Here are some points, each followed by its number:
[-2.12 -2.62 1.02 -2.37 -1.53 -0.72 0.24 1.52 0.26 -0.03 -0.63 1.57
 -0.76 0.94 1.17 -0.36] 0
[-2.89 -2.43 -2.38 -1.96 -1.37 -0.63 0.61 1.15 0.63 -0.95 0.59 1.02
 -0.42 0.40 0.79 -0.09] 1
[-2.13 -3.82 2.37 -2.86 -1.54 0.05 -1.05 0.40 -0.30 0.02 -0.19 0.12
 0.13 0.55 0.96 -0.48] 2
[-2.40 -3.77 1.08 -3.58 -1.68 -1.68 -0.77 0.57 0.14 0.13 -0.54 0.89
 -0.80 0.25 0.63 -0.06] 3
[1.87 -2.96 -3.36 2.44 2.10 -0.26 -1.38 -2.19 -0.13 -0.12 -0.15 -0.12
 -0.04 -1.24 0.53 0.82] 4
[1.38 -0.81 -2.60 -2.16 2.53 -1.44 0.21 0.40 -0.72 0.28 0.23 -0.76
 -0.38 -0.15 -0.07 0.26] 5
[1.83 -1.59 -1.64 -0.54 1.15 -0.73 0.38 -0.70 -0.23 0.48 0.00 0.57
 -0.53 -0.31 0.44 -1.12] 6
[2.12 -1.33 -1.16 1.43 -0.36 -0.11 0.77 -1.37 -0.31 -0.33 -0.20 -0.23
 0.19 -0.10 -1.40 0.10] 7
[1.94 -0.64 -1.06 -1.89 1.00 -2.08 0.46 0.78 0.27 0.69 0.77 -0.34
 -0.13 -0.21 0.27 0.09] 8
[3.00 2.79 4.99 2.49 -0.57 -0.59 -0.77 0.97 0.12 0.03 -0.82 0.01
 0.51 0.02 -0.44 -0.01] 9
[1.55 3.39 -0.88 2.86 -2.33 2.23 -1.33 0.43 0.15 -0.40 0.32 0.62
 -0.37 0.12 -0.96 0.32] 10
[-3.14 2.07 -0.56 0.49 1.60 -1.14 -0.04 -0.62 -0.19 -0.85 0.06 -0.73
 -0.16 -0.54 0.08 0.81] 11
[-3.95 0.06 -4.00 1.60 -1.75 -2.30 1.14 0.56 0.96 2.45 -0.02 -0.04
 0.32 0.66 0.81 -1.40] 12
[-4.00 -1.83 -6.42 0.51 -5.43 -1.37 1.45 0.25 2.84 1.26 -0.27 0.38
 -0.04 -1.14 0.91 -1.09] 13
[-4.25 0.66 -1.65 4.13 -1.57 -1.55 -0.31 0.32 -1.18 1.44 0.00 -0.70
 1.20 0.41 -1.89 0.01] 14
[-3.10 1.23 0.20 3.68 -0.53 -0.62 0.17 0.53 -1.24 -0.05 0.88 -0.02
 0.60 0.12 -1.23 0.29] 15
[-2.97 2.23 2.01 -0.83 0.29 0.45 0.84 -0.18 -0.02 -0.12 1.49 1.76
 -0.39 0.62 0.17 -0.55] 16
[-3.05 1.50 -0.18 1.41 1.29 -2.34 0.17 -0.77 -0.25 -0.48 0.05 -0.97
 -0.61 -0.39 0.31 0.52] 17
[-3.72 0.38 -1.10 2.33 -0.25 -0.51 0.10 -0.28 -0.93 2.27 0.72 0.40
 0.32 0.96 -0.29 -0.22] 18
[-4.66 0.28 -2.89 3.73 -2.21 -2.12 1.13 0.62 0.02 2.08 0.19 -0.47
 1.66 0.89 -0.23 -0.07] 19
[-3.48 1.47 1.72 2.77 0.17 -1.25 0.41 0.07 -1.03 -0.26 0.26 0.08
 0.55 -0.34 -0.70 -0.57] 20
[-3.15 -0.14 -3.95 1.31 -0.68 -0.52 0.71 0.65 -0.53 0.40 0.50 -0.70
 0.72 -0.12 0.68 0.71] 21
[-3.57 1.44 -0.57 0.51 0.75 -0.27 -0.84 -0.29 -0.65 -0.19 0.57 0.05
 0.37 -0.24 0.58 0.27] 22
[-3.66 1.84 2.45 2.80 -0.34 -0.58 -0.34 -0.40 -0.71 -1.03 -0.05 0.20
 -0.35 0.05 -1.35 -0.07] 23
[-3.42 1.49 1.59 2.94 0.28 -1.00 -0.09 -0.45 -0.43 -0.79 0.01 0.19
 -0.25 0.48 -0.78 0.14] 24
[-2.83 0.22 -2.92 2.05 -1.06 0.28 0.02 0.90 -0.37 -0.16 0.18 -1.07
 0.20 -0.52 0.45 0.08] 25
[-2.40 -2.19 0.11 -0.44 -2.09 -0.14 1.52 2.71 0.15 -1.42 -1.34 0.98
 -0.13 0.89 -0.59 -0.51] 26
[-1.75 -2.78 2.31 -1.24 -1.59 1.41 0.46 2.14 -0.09 -1.86 -0.63 -0.24
 0.57 -0.19 -1.02 0.68] 27
[-2.61 -4.25 -1.92 -3.49 -2.54 -3.70 -1.29 -0.91 2.19 -0.72 0.14 1.65
 0.05 0.99 0.48 0.07] 28
[-2.62 -4.32 0.28 -3.74 -1.94 -2.13 -2.51 -0.08 0.81 -0.47 0.09 -0.82
 1.18 -1.16 -0.02 0.99] 29
[-2.78 -4.31 1.81 -3.53 -3.13 -2.66 -3.02 -0.91 0.79 0.41 0.06 0.86
 0.91 -0.85 -0.74 0.49] 30
[-0.09 -5.08 4.40 7.89 -0.40 4.13 0.67 -1.52 2.09 -0.38 0.32 0.18
 0.66 1.84 -0.86 -0.02] 31
[-0.85 -4.79 4.13 4.44 0.32 4.89 0.74 -1.55 1.79 1.70 0.05 0.83
 -1.95 1.00 0.81 -0.47] 32
[-2.20 -5.26 4.52 0.39 -2.77 2.96 -3.02 -1.11 -0.49 1.27 0.08 -1.17
 -0.82 -0.54 -0.72 -0.09] 33
[-0.21 -4.60 1.91 3.42 1.19 2.49 0.64 -0.91 1.72 0.57 -0.40 -0.26
 -0.25 0.42 0.04 0.54] 34
[1.06 -3.51 -0.04 5.73 1.89 2.21 -0.72 -0.95 2.19 -2.29 0.64 -0.66
 1.74 -0.39 -0.67 0.15] 35
[2.48 0.26 0.92 -1.25 -0.13 -1.63 0.36 0.63 0.04 1.19 0.57 0.72
 -0.64 0.99 -0.10 -0.38] 36
[2.41 -0.10 1.24 0.47 0.01 -0.80 1.66 0.21 0.14 -0.17 0.18 0.03
 -0.01 -0.10 -1.53 0.06] 37
[0.78 -0.10 -0.55 -2.39 3.27 0.84 0.17 0.54 0.49 1.15 0.51 0.56
 -1.01 0.65 0.36 -0.51] 38
[2.79 0.12 1.71 -0.69 -0.79 -1.19 1.41 -0.04 0.30 0.38 1.17 0.33
 -0.61 0.33 0.42 -0.66] 39
[1.16 0.75 -0.07 -0.41 0.42 -0.02 -0.64 0.65 -0.54 0.05 0.66 0.02
 0.74 0.16 -1.12 0.09] 40
[1.74 3.90 -3.39 0.56 -1.49 0.25 -1.34 0.27 0.51 -0.50 -0.80 0.33
 0.18 -0.33 -0.23 0.55] 41
[4.20 2.01 9.16 0.60 -0.29 -0.78 -1.63 -0.07 -1.13 -0.32 0.49 1.04
 -0.05 1.29 2.27 -1.28] 42
[2.41 3.65 2.86 5.77 -1.17 1.56 0.45 1.08 -0.50 -0.06 -0.81 -0.60
 0.25 -1.14 -0.75 0.13] 43
[2.23 3.12 -1.43 2.49 -1.11 0.31 -0.89 0.96 1.01 0.25 -0.40 -0.48
 -0.45 -0.77 0.55 -0.26] 44
[1.95 1.07 0.69 -2.08 1.27 -0.86 -0.38 1.44 1.10 0.98 0.66 0.97
 -0.97 1.09 0.49 -0.62] 45
[1.84 4.66 -0.06 5.19 -2.88 1.37 0.02 1.60 1.14 -0.99 -1.06 0.43
 -0.44 0.87 -0.68 0.16] 46
[1.78 3.49 0.68 3.65 -2.03 1.51 -0.24 0.73 0.44 -0.14 -0.99 0.95
 0.28 -0.25 -0.74 0.11] 47
[1.12 4.68 -2.77 -2.58 -2.83 -0.21 -2.11 1.00 0.16 -1.38 0.61 -0.06
 0.65 1.24 -0.06 -0.60] 48
[-0.70 5.58 -0.76 -7.56 -2.13 -1.15 -0.96 -1.03 0.30 -1.09 -0.56 -3.21
 -0.57 2.24 -0.40 -0.46] 49
[-1.60 5.27 1.61 -9.60 -0.66 1.45 2.86 -4.82 -0.16 2.95 -2.13 0.79
 -0.60 0.60 1.57 1.52] 50
[0.22 4.96 -2.01 -3.60 -2.73 0.29 -3.30 0.33 0.50 -1.94 -0.03 -1.89
 1.12 1.12 -1.24 -0.47] 51
[-1.66 4.86 2.12 -9.85 -1.19 0.85 2.75 -3.70 0.32 3.00 -1.44 0.60
 -1.14 0.79 1.83 0.19] 52
[-1.18 3.42 0.81 -5.48 -0.05 2.36 1.60 -2.67 -0.91 1.04 -0.82 0.61
 0.47 -0.64 0.31 0.66] 53
[-1.90 -0.66 -1.54 -0.08 -0.41 1.94 1.01 1.74 -1.13 -0.47 0.28 -0.67
 0.31 -1.12 0.26 0.34] 54
[-2.67 2.50 3.16 -1.51 -0.33 1.03 1.27 -0.89 0.05 -0.55 0.97 0.81
 0.25 0.61 -0.09 -0.93] 55
[-3.50 3.11 3.46 -1.81 1.08 -0.10 1.65 -0.51 1.70 0.28 0.51 1.07
 -0.04 0.61 0.32 -0.93] 56
[-3.06 -1.38 -0.76 0.80 -2.79 0.76 0.68 1.66 -0.20 -1.36 -0.38 0.38
 -0.39 0.49 0.16 0.33] 57
[-3.17 1.55 0.50 1.21 0.68 0.12 -0.22 0.02 -0.73 0.30 0.25 1.51
 -1.70 1.11 0.90 -0.40] 58
[-1.21 2.94 0.03 -1.39 -1.43 4.76 0.38 -0.59 -1.33 0.43 0.15 1.37
 0.04 -0.66 -0.81 -0.04] 59
[-3.57 0.00 -2.41 1.73 -0.43 0.29 1.18 1.31 -0.76 1.54 0.49 0.25
 -0.12 0.87 1.09 0.15] 60
[-3.08 1.22 0.85 1.34 0.51 -0.22 0.62 -0.79 -0.11 1.25 0.44 0.69
 -0.84 0.08 0.40 -0.63] 61
[-2.45 2.82 2.88 -0.01 -1.11 2.26 1.10 -0.90 -0.73 -0.88 0.00 0.76
 0.71 -0.95 -1.85 0.26] 62
[-0.59 0.51 -1.33 -0.19 0.84 3.68 0.62 0.77 -1.07 -0.31 0.48 0.74
 0.13 0.28 -0.72 -1.00] 63
[-2.48 -0.67 -1.17 0.12 -1.53 2.23 1.98 2.31 -1.02 -0.15 0.15 0.44
 -1.35 0.69 0.53 -0.10] 64
[-3.79 1.83 1.02 1.29 1.51 -0.77 0.57 -0.47 -0.42 -0.56 0.36 0.77
 -1.07 0.64 0.64 -0.64] 65
[-3.88 2.55 3.12 2.69 1.23 -1.62 0.09 -1.27 -0.42 -1.27 -0.30 -0.01
 -0.13 -0.35 -1.09 0.20] 66
[-1.36 1.82 -1.85 -2.47 0.17 3.93 0.74 -0.80 -1.27 0.06 0.07 0.53
 0.33 -0.56 -0.36 -0.04] 67
[-0.67 -2.96 0.47 -1.31 1.31 0.12 0.74 1.03 -0.52 -0.33 -1.36 -0.90
 0.52 0.38 0.19 0.15] 68
[2.77 2.12 3.20 0.48 0.47 -1.84 -0.14 0.81 0.28 1.54 -0.60 1.18
 -0.29 0.77 0.33 -1.47] 69
[1.27 0.11 -2.09 -2.52 2.32 -0.95 0.15 0.57 0.70 0.85 0.30 0.41
 0.85 -0.55 0.37 0.01] 70
[0.70 2.09 -3.50 -2.23 1.06 1.39 -1.58 0.08 0.70 -0.68 0.44 -0.50
 -0.75 -0.25 0.10 0.76] 71
[0.49 3.69 -3.95 -4.70 -0.23 1.23 -2.54 -0.39 0.62 -0.53 0.34 -1.16
 -0.08 -0.18 0.73 -0.53] 72
[0.43 1.14 -1.66 -1.98 1.49 2.00 0.16 1.54 -0.07 1.67 1.18 0.52
 -0.41 0.27 0.32 0.30] 73
[2.43 0.99 0.04 -1.74 1.92 -0.58 -0.67 0.56 0.64 0.94 -0.35 0.43
 -0.07 -0.28 -0.65 0.05] 74
[3.29 1.69 7.10 1.81 -0.60 -1.04 -0.78 0.82 -1.19 -0.33 0.14 0.75
 0.31 0.69 0.34 -0.22] 75
[2.46 1.41 3.81 1.04 0.06 -1.93 -0.59 0.69 0.46 0.03 -0.57 0.62
 0.28 1.07 -0.75 0.16] 76
[0.43 0.20 -0.70 -1.11 2.08 0.83 0.84 1.16 -0.19 0.09 0.37 -0.32
 0.03 0.52 -0.46 -0.72] 77
[2.32 0.28 1.18 -1.38 0.54 -1.63 0.67 1.35 0.16 1.03 0.64 0.85
 -1.24 0.37 -0.19 -0.86] 78
[3.00 -2.29 -3.80 0.28 0.10 -1.28 -0.47 -1.49 -1.29 -0.25 -0.25 -0.85
 -0.63 -0.22 0.22 0.62] 79
[2.57 -0.98 -0.49 1.32 -0.43 -0.16 0.79 -0.35 -0.44 -0.34 -0.65 0.18
 0.50 0.58 -1.42 0.47] 80
[2.62 3.48 -0.05 2.64 -0.31 0.51 -1.12 1.18 -0.19 0.32 -0.92 -0.40
 0.10 -0.75 0.91 -0.26] 81
[1.24 0.27 -2.04 -3.14 2.59 -0.41 0.12 0.61 0.84 0.33 0.11 -0.71
 -0.07 -0.52 0.10 0.38] 82
[1.38 0.16 0.34 -0.27 1.11 -0.83 0.73 0.27 -0.43 0.58 -0.28 -0.25
 0.30 0.20 -1.53 0.01] 83
[-1.00 0.24 -1.14 -1.09 0.54 3.49 1.37 1.24 -1.45 0.95 0.34 1.86
 -0.57 0.43 -0.20 -0.94] 84
[2.25 3.30 1.09 4.18 -1.49 1.14 -0.59 0.69 0.99 0.05 0.00 -0.43
 -0.07 -1.17 -0.70 0.17] 85
[-0.08 2.13 -1.94 -1.01 -0.96 3.80 -1.58 -0.53 -0.59 -0.91 0.43 -0.44
 -0.14 -0.69 -0.46 0.08] 86
[1.81 2.22 -0.91 0.50 1.02 -0.12 -0.96 -0.08 0.34 0.73 -0.59 -0.42
 -0.23 -0.36 0.24 0.49] 87
[0.30 0.16 -3.33 -3.19 2.37 1.25 -0.55 0.99 -0.60 0.32 0.53 -0.40
 -0.03 -1.44 0.38 -0.18] 88
[1.36 -1.21 -1.06 -1.48 2.05 -0.74 0.33 0.18 0.57 0.21 -0.36 0.97
 -0.60 -0.34 0.58 -0.14] 89
[2.05 1.79 2.54 1.24 -0.45 -0.20 -0.93 0.45 0.13 0.01 0.07 0.84
 1.37 -0.04 -0.94 0.14] 90
[1.81 0.65 0.65 -1.45 1.47 -1.08 -0.04 0.95 0.08 1.45 0.54 1.09
 -0.42 0.17 0.33 -0.32] 91
[0.62 -0.61 -0.15 -0.71 1.23 0.57 0.46 0.62 0.41 -0.05 -0.23 0.22
 -0.15 0.25 -1.13 0.42] 92
[0.85 -3.40 0.38 4.05 3.35 1.54 -0.39 -0.23 2.43 -1.16 1.59 -0.08
 1.20 0.29 0.32 -0.49] 93
[-2.07 -4.66 3.28 -0.22 -0.78 2.26 -0.59 -1.07 0.72 2.07 0.26 -0.29
 -1.28 -0.10 0.27 -1.53] 94
[-0.27 -5.50 4.85 8.19 -0.09 5.87 0.51 -1.53 2.44 1.33 0.69 0.89
 0.48 1.55 -0.99 -0.34] 95
[-1.82 -4.44 4.89 1.77 -0.93 3.25 -0.55 0.27 0.35 1.09 -0.99 -1.16
 -0.17 0.48 -0.97 -0.32] 96
[-2.68 -4.05 2.86 -1.58 -2.54 -0.80 -1.99 -0.71 0.75 0.30 -0.33 0.31
 0.22 -0.10 -1.06 0.35] 97
[-1.76 -4.48 3.18 -1.29 -0.92 2.18 -1.24 0.42 -0.70 1.50 -0.30 -0.51
 -0.98 0.13 0.69 -0.12] 98
[-1.84 -3.39 3.37 -0.89 -0.11 0.85 -0.39 0.30 -0.26 0.00 -1.41 -0.52
 -0.58 0.68 1.02 -0.72] 99
[-2.03 -3.73 3.41 -1.18 -1.54 0.54 -0.84 1.16 -0.15 -0.39 -1.41 -0.13
 1.06 0.49 -0.90 0.66] 100
[-2.84 0.27 -0.84 2.36 -3.15 2.17 1.54 1.97 -1.27 -0.98 -0.09 -0.23
 0.11 -0.60 -0.86 0.04] 101
[-4.31 2.41 2.79 2.58 0.97 -1.55 -0.41 -0.71 0.56 -1.66 0.74 -0.45
 -0.14 -0.18 -1.30 0.42] 102
[-3.45 2.41 2.01 0.15 0.45 -0.26 0.11 -1.31 0.28 -0.07 0.94 0.97
 -0.63 0.47 -0.45 -0.20] 103
[-2.29 2.97 1.81 -2.15 0.86 0.81 0.54 -1.37 0.81 -0.90 0.62 0.38
 0.98 -0.58 -0.72 0.67] 104
[-3.85 0.08 -5.83 1.32 -0.44 -3.57 1.01 0.47 0.02 1.89 -0.05 -1.05
 1.12 -0.69 0.93 -0.24] 105
[-1.73 -4.13 1.37 -1.36 -0.30 -0.20 -1.09 0.89 -0.29 -0.63 -0.95 -0.34
 0.48 -0.34 0.79 0.76] 106
[-1.62 -4.97 2.19 -1.53 0.22 1.84 -2.38 0.21 -0.04 0.57 0.19 -1.69
 -0.18 -1.16 -0.12 0.31] 107
[-1.45 -4.15 2.67 -1.14 0.30 0.69 -0.22 0.02 0.03 0.19 -1.95 -1.61
 -0.11 -0.43 0.21 -0.13] 108
[-3.12 -3.92 1.96 -2.18 -2.61 -1.76 -2.87 -0.62 0.33 -0.90 -0.19 1.09
 0.46 0.36 -0.71 0.05] 109
[-3.42 -1.27 -3.44 0.89 -3.81 0.22 0.89 1.07 1.12 1.25 0.23 0.68
 -1.16 -0.69 1.26 -0.51] 110
[-2.59 1.25 -0.84 1.04 1.03 -0.09 -0.46 -0.01 -0.80 -0.59 -0.17 -0.33
 -0.20 -0.42 0.00 0.34] 111
[-3.90 0.97 0.96 3.31 0.44 -0.22 -0.10 -0.12 -0.69 -0.26 0.12 -0.13
 0.71 0.53 -1.49 0.68] 112
[-3.34 1.65 0.46 1.20 0.87 -1.30 -0.51 -0.28 -1.29 -0.69 -0.37 -0.37
 -0.84 -0.17 0.59 -0.08] 113
[-3.00 2.63 1.26 -1.91 0.34 -0.22 0.94 -1.05 0.70 -0.40 0.35 0.09
 0.47 -0.76 0.05 -0.01] 114
[-3.31 3.27 4.36 -1.39 0.92 -1.05 1.67 -0.98 2.88 -0.12 0.04 0.46
 -0.25 0.47 -0.48 -0.17] 115
[-3.06 0.92 -2.75 1.17 0.45 -0.40 -0.08 1.05 -1.37 -0.29 -0.42 -1.05
 0.80 -0.27 0.38 1.20] 116
[-1.41 -2.55 2.99 -0.15 -1.06 0.56 0.78 2.17 -0.62 -1.51 -1.38 0.17
 0.98 0.31 -0.07 -0.07] 117
[1.61 -2.17 -2.15 1.34 1.24 0.07 -0.20 -1.26 -0.78 0.29 0.12 0.63
 -0.81 0.44 0.13 -0.43] 118
[-0.13 -2.51 1.24 -1.54 1.02 0.80 1.54 1.43 -0.56 -0.11 -0.61 0.10
 0.30 0.63 -0.10 -1.35] 119
[2.53 -0.79 -1.07 -1.63 0.80 -1.72 0.37 0.99 0.30 0.32 -0.04 0.35
 -0.17 0.00 -0.29 0.02] 120
[1.99 1.71 2.36 1.26 -0.08 -0.38 -0.72 0.29 -0.01 0.09 -0.45 0.77
 0.37 -0.21 -1.02 -0.64] 121
[2.92 -1.30 -0.97 0.83 -0.94 -0.76 0.50 -0.41 -0.63 -0.82 -0.33 -0.21
 0.59 -0.02 -1.14 -0.05] 122
[3.79 -0.26 2.47 -1.40 -2.65 -1.84 1.43 -0.28 0.39 -1.56 1.19 -0.76
 -0.77 -1.55 0.83 0.12] 123
[3.64 -1.85 -2.78 0.48 -2.71 -0.46 0.55 -1.69 -0.89 0.07 0.90 0.07
 0.50 -0.16 -0.02 0.03] 124
[0.74 -1.63 -0.25 -1.48 2.95 1.36 1.03 0.07 0.77 -0.21 -0.15 -0.09
 -0.24 0.15 0.78 -0.85] 125
[-2.53 0.37 -1.55 0.70 -0.22 0.83 0.87 0.65 -1.55 -0.39 0.13 -0.38
 0.25 0.03 -0.20 0.78] 126
[-3.36 1.07 -0.21 4.01 -1.35 0.01 0.24 0.52 -0.80 -0.37 0.30 -0.21
 0.46 0.58 -0.81 0.43] 127
[-3.81 2.57 3.91 1.36 0.36 -2.27 0.45 -1.21 0.30 -1.45 -0.40 -0.20
 -0.88 -0.26 -0.78 0.04] 128
[-2.56 0.34 -1.43 1.09 0.10 0.45 -0.12 0.35 -0.96 -0.51 -0.24 0.08
 0.54 0.10 0.65 0.17] 129
[-3.51 1.68 1.73 3.13 0.59 -0.87 -0.73 -0.09 -1.01 -0.20 0.44 -0.07
 0.17 0.04 -1.14 0.36] 130
Which point above is nearest to each new point by angle? Its number follows each.
[-2.64 -2.88 -1.22 -3.26 -1.92 -2.28 -0.17 0.58 1.23 -0.87 -0.72 1.96
 0.49 0.39 1.53 0.44] 28
[1.50 -1.62 -0.80 0.48 1.18 0.19 0.21 -0.92 0.22 -0.60 -0.37 -0.01
 0.28 -0.42 -1.52 0.49] 7
[3.09 -1.46 -2.64 -0.07 -1.85 -1.44 0.57 -1.64 -1.24 0.22 0.39 -0.75
 0.04 -0.11 0.11 0.33] 124
[2.58 -1.67 -3.15 -0.79 0.79 -1.41 0.26 -0.66 -0.74 -0.12 -0.53 -0.20
 -0.04 -0.64 -0.36 0.46] 79
[2.35 -0.13 0.67 -1.07 -1.08 -0.94 1.69 0.23 0.48 0.71 0.36 0.32
 -1.23 0.79 0.23 -1.04] 39
[2.82 1.48 0.53 -0.85 1.13 -1.56 -0.94 0.20 0.19 0.98 -0.02 -0.25
 0.86 -1.08 0.43 0.47] 74
[0.56 0.98 -2.63 -2.01 1.76 1.26 -0.99 0.33 -0.08 0.53 1.38 -0.17
 -0.42 -0.99 0.98 0.10] 88
[-0.44 -2.84 2.09 -0.43 1.77 2.18 1.03 2.32 -0.15 -0.29 -0.55 -0.55
 0.02 0.72 0.40 -1.99] 119
[-3.14 0.08 -2.08 1.38 -1.43 1.33 1.19 1.68 -1.35 0.94 1.03 0.34
 -0.42 0.96 0.33 -0.03] 60
[0.20 1.13 -1.94 -2.01 1.60 2.13 -0.41 1.08 -0.02 1.38 1.38 0.09
 -0.81 0.51 0.36 -0.56] 73
[0.84 -0.69 -0.83 -2.59 3.45 0.67 0.35 0.52 0.36 0.43 0.20 0.49
 -0.44 0.16 0.15 -0.57] 38
[2.99 -3.12 -2.90 3.05 0.46 0.12 -1.46 -2.35 -1.43 0.66 -0.18 1.06
 -0.41 0.51 0.78 -1.09] 118
[-3.04 2.66 2.71 0.51 1.37 0.13 0.78 -1.19 0.05 0.15 0.37 0.56
 -0.37 -0.03 -0.09 -0.74] 103
[1.41 -1.52 -2.35 -1.72 3.25 -0.74 0.60 0.52 0.18 0.31 -0.68 -0.75
 0.23 -0.31 0.28 -0.14] 5
[2.97 -0.49 -0.34 -0.63 -0.95 -1.06 2.26 -0.56 1.19 1.06 0.66 0.26
 -0.47 0.94 -0.24 -0.20] 39
[2.41 -1.84 -2.93 -0.54 1.42 -1.78 -0.02 -1.29 -0.61 0.21 -1.21 -0.37
 0.08 -0.68 0.67 0.78] 79
[3.17 -0.91 3.32 1.03 -4.76 0.32 2.23 -0.41 0.11 -1.78 1.30 -0.58
 0.17 0.64 -0.54 -0.45] 123
[3.55 0.41 1.13 -1.27 -2.12 -1.78 0.58 -0.17 0.02 -1.34 1.13 -0.96
 -0.96 -0.86 0.67 0.30] 123
[-4.22 1.05 -2.44 2.19 0.51 -2.34 0.28 -0.27 -0.45 2.84 0.72 0.76
 -0.26 1.36 0.36 -0.20] 18
[-1.01 2.03 -1.58 -2.77 0.50 4.47 -0.16 -0.41 -1.29 0.36 0.75 1.40
 -0.62 0.21 0.76 -0.51] 67
[-2.06 -0.21 -2.74 0.84 -1.60 2.28 1.27 1.78 -1.70 -0.96 0.58 -0.46
 0.65 -0.93 -0.11 0.49] 54
[2.31 0.26 1.37 -0.02 -0.23 -0.77 1.01 1.41 -0.19 0.03 -0.30 -0.35
 0.58 0.49 -1.30 -0.04] 37
[-0.18 1.74 -2.16 -2.08 0.86 3.51 -1.51 0.17 -0.26 1.14 1.56 0.86
 -0.46 0.40 1.31 -0.33] 73
[-4.20 1.10 -1.49 2.32 1.73 -3.28 -0.83 -0.35 -0.55 2.79 0.95 0.87
 -0.08 1.18 0.54 -0.44] 18
[3.88 -1.01 2.86 0.83 -5.24 0.22 2.08 -0.76 0.27 -1.70 1.73 -0.78
 -0.15 -0.04 -0.94 0.75] 123
[1.43 -3.40 -3.01 1.30 3.99 0.42 -0.11 -1.04 1.01 -1.35 -0.58 -0.74
 0.85 -0.56 0.65 0.95] 4
[-0.50 -3.06 0.55 -1.56 2.09 0.09 1.18 1.46 -0.72 -1.34 -0.48 -1.13
 0.12 0.13 -0.27 -0.11] 68
[3.34 -2.42 -2.30 0.37 -2.21 -0.22 -0.09 -2.05 -1.51 0.54 -0.09 -0.60
 -0.02 0.16 -0.41 -0.76] 124
[1.98 -2.16 -1.54 2.60 -0.30 -0.19 0.36 -1.03 -0.89 -1.21 -0.99 -0.01
 0.16 -0.13 -0.84 0.28] 7
[1.13 -1.92 -1.40 -0.82 2.23 -0.39 1.15 0.78 0.56 0.73 -0.04 0.78
 -0.57 0.37 1.49 -0.14] 89
[0.59 2.23 -3.21 -2.18 1.28 1.71 -1.75 0.26 0.89 -0.37 1.11 -0.23
 -0.19 -0.29 0.37 0.28] 71
[1.60 -1.24 -1.45 -0.69 1.31 -1.01 0.51 -0.72 -0.24 0.51 -0.37 0.63
 -0.36 -0.36 0.20 -0.34] 6
[-3.72 -3.01 -6.55 -0.72 -5.21 -1.19 -0.21 -1.46 3.73 -0.81 -0.48 0.73
 -0.18 -0.54 1.31 -0.18] 13
[1.59 -1.65 -0.58 0.97 0.81 -0.23 0.57 -1.11 -0.05 -0.31 -0.39 -0.25
 -0.07 -0.23 -0.91 1.08] 7
[0.97 3.58 -2.99 -0.38 -0.70 0.94 -2.14 -0.14 0.71 -0.58 0.45 -0.40
 -0.14 -0.85 0.19 0.08] 41
[3.07 -0.41 1.71 -0.46 -2.54 -0.87 1.19 0.02 -0.14 -0.36 0.50 -0.47
 -0.15 0.15 -0.95 0.32] 123
[-1.60 -4.37 4.92 2.33 -0.84 2.75 -0.72 -0.14 0.20 0.52 -0.29 -1.22
 0.07 -0.07 -0.97 0.29] 96
[-2.63 -4.69 0.97 -4.08 -1.53 -2.22 -1.79 -0.32 0.82 -0.15 0.14 -0.25
 0.54 -1.75 0.82 0.71] 29
[0.36 0.10 -0.33 -1.00 2.07 1.23 0.46 1.26 0.01 -0.27 -0.11 0.43
 0.52 0.56 -0.75 -0.07] 77
[0.50 -0.47 -2.53 -3.04 2.99 1.30 -0.01 0.40 -0.78 -0.51 -0.58 -0.22
 0.60 -0.21 0.37 0.15] 88
[-1.31 -2.61 0.65 -2.32 0.61 -0.06 0.60 1.86 -0.60 -1.08 -0.37 -1.07
 0.78 -0.23 0.48 0.47] 68
[4.10 -0.27 2.45 0.92 -5.80 1.15 2.09 -0.94 -0.12 -1.28 1.76 -0.50
 0.42 0.04 -0.16 0.49] 123
[3.46 -0.46 0.81 -2.09 -1.62 -1.88 1.13 -0.06 -0.11 -0.43 0.33 -1.70
 -0.49 -0.93 0.50 0.15] 123
[2.28 -1.78 -2.17 0.98 0.81 -0.68 0.20 -1.42 -0.59 0.61 -0.48 1.06
 -1.02 0.59 0.29 -0.51] 118
[1.35 -0.83 -0.20 -0.44 0.30 -0.46 0.02 1.09 0.26 0.26 -0.60 -0.31
 -0.29 -0.07 -1.01 0.27] 120
[3.43 1.66 6.63 2.40 -0.68 -0.56 -1.49 0.48 -1.49 -0.20 -0.62 0.77
 1.32 0.52 0.58 -0.44] 75
[3.09 -2.41 -3.72 0.90 -0.19 -1.09 -0.17 -1.95 -1.94 -0.31 -0.42 -0.04
 -0.45 -0.04 -0.48 0.41] 79
[1.16 1.24 -2.29 -1.76 0.89 -0.12 -1.09 0.74 0.30 0.51 1.12 -0.42
 -0.41 0.23 0.74 1.13] 71
[1.19 -2.57 -2.80 0.61 3.04 -0.18 -0.21 -0.71 0.48 -0.87 -0.44 -0.19
 0.93 -0.71 0.91 0.63] 4
[1.58 3.13 -1.01 2.18 -1.77 1.73 -1.65 0.42 1.54 -0.69 -0.13 -0.13
 -0.26 0.11 -1.67 0.64] 10
[3.86 -1.73 -0.87 -1.44 -4.39 0.33 0.83 -1.59 -0.62 -0.68 0.65 -0.91
 1.36 0.14 -0.12 0.24] 124
[-0.51 -4.93 2.12 3.57 1.21 2.97 0.35 -0.41 2.05 0.65 -1.10 -1.49
 -0.16 1.30 0.38 0.90] 34
[2.47 1.87 -0.41 0.71 1.10 -0.71 -1.51 0.24 0.58 0.40 0.16 -0.35
 0.60 -0.88 0.21 -0.22] 87
[2.03 -0.50 1.61 0.16 -0.22 -0.39 0.60 0.20 0.13 -0.31 0.09 0.04
 0.36 -0.16 -1.56 -0.26] 37
[-1.88 -4.03 1.42 -2.04 -0.67 -0.56 -0.79 1.26 -0.72 -1.44 -0.98 -0.98
 0.27 -0.47 -0.06 0.83] 106
[1.83 -2.60 -3.90 0.85 2.35 -0.97 -1.04 -1.14 -0.07 -0.11 -0.60 -0.18
 0.08 -0.63 0.10 0.93] 4
[2.73 -2.15 -3.28 0.12 0.05 -1.06 -0.11 -1.12 -1.11 -0.44 -0.54 0.01
 -0.59 -0.95 -0.70 -0.14] 79
[0.35 3.51 -2.13 -3.89 -0.46 3.09 -2.08 -0.10 -0.02 0.17 0.80 0.11
 -0.78 0.92 0.96 -0.90] 72
